In the rows, zero is written as 128.
Families of rows that turns and mirrors carry onto each other, the same ones carrying the whole set onto itself: the rest of each named row's family, in list order:
9 families of 4 rows:
K_814: [125 114 141 155 167 129 143 140 144 113]
K_449: [122 123 154 126 177 126 119 127 123 143]
K_312: [114 117 145 129 155 121 104 141 116 153]
K_235: [140 103 135 141 142 125 138 152 135 139]
K_17: [130 107 152 140 159 123 141 148 155 113]
K_593: [124  96 138 137 156 113 136 140 161 120]
K_986: [130 112 138 129 139  74 126 111 133 105]
K_72: [119 142 156 122 156 135 114 155 129 136]
K_970: [130 102 132 149 137 109 138 140 161 125]
K_833: [131 125 130 135 136 104 146 111 125  89]
K_980: [106 139 149 122 150 128 111 147 129 151]
K_56: [125  92 138 149 158 106 131 141 140 137]
K_892: [106 139 153 110 157 117 106 132 125 145]
K_19: [119 104 149 141 170 132 128 146 137 131]
K_842: [120 127 146 139 153 120 108 163 140 146]
K_420: [115 163 135 116 127 108 111 124 120 122]
K_962: [125  99 142 144 165 121 138 140 151 130]
K_706: [122 162 130 129 135 110 129 122 105 113]
K_343: [120 149 140 143 118  96 109 120 115 135]
K_174: [123 123 135 138 132  92 147 113 150  97]
K_920: [117 130 145 113 154 136 124 157 113 128]
K_118: [129 140 131 134 131  80 129 110 125 101]
K_188: [133 147 132 142 132  90 134 123 141  92]
K_604: [114 154 123 138 152  91 115 114 115 110]
K_496: [124 120 141 141 128  79 129 120 145  96]
K_70: [116 126 145 120 154 132 115 151 124 150]
K_321: [121 109 137 126 127 103 151 123 145  96]
K_421: [111 156 146 128 125  92 103 126 120 121]
K_639: [125 125 128 133 134  86 139 108 136  94]
K_197: [121 115 143 131 161 131 124 162 128 141]
K_414: [115 118 131 135 112  98 138 121 116 101]
K_98: [115  96 161 132 160 116 123 144 148 128]
K_579: [116 154 151 118 122 103 123 118 119 101]
K_88: [114 159 132 128 122 102 118 118 113 119]
K_858: [122 146 138 133 116  94 122 109 114 109]
K_965: [112 170 131 129 145 114 111 126 125 126]

The rest of the family of K_814: K_986, K_343, K_920
The rest of the family of K_579: K_842, K_188, K_98
The rest of the family of K_420: K_593, K_980, K_174
The rest of the family of K_965: K_970, K_892, K_321
The rest of the family of K_833: K_312, K_56, K_706
The rest of the family of K_19: K_118, K_197, K_858

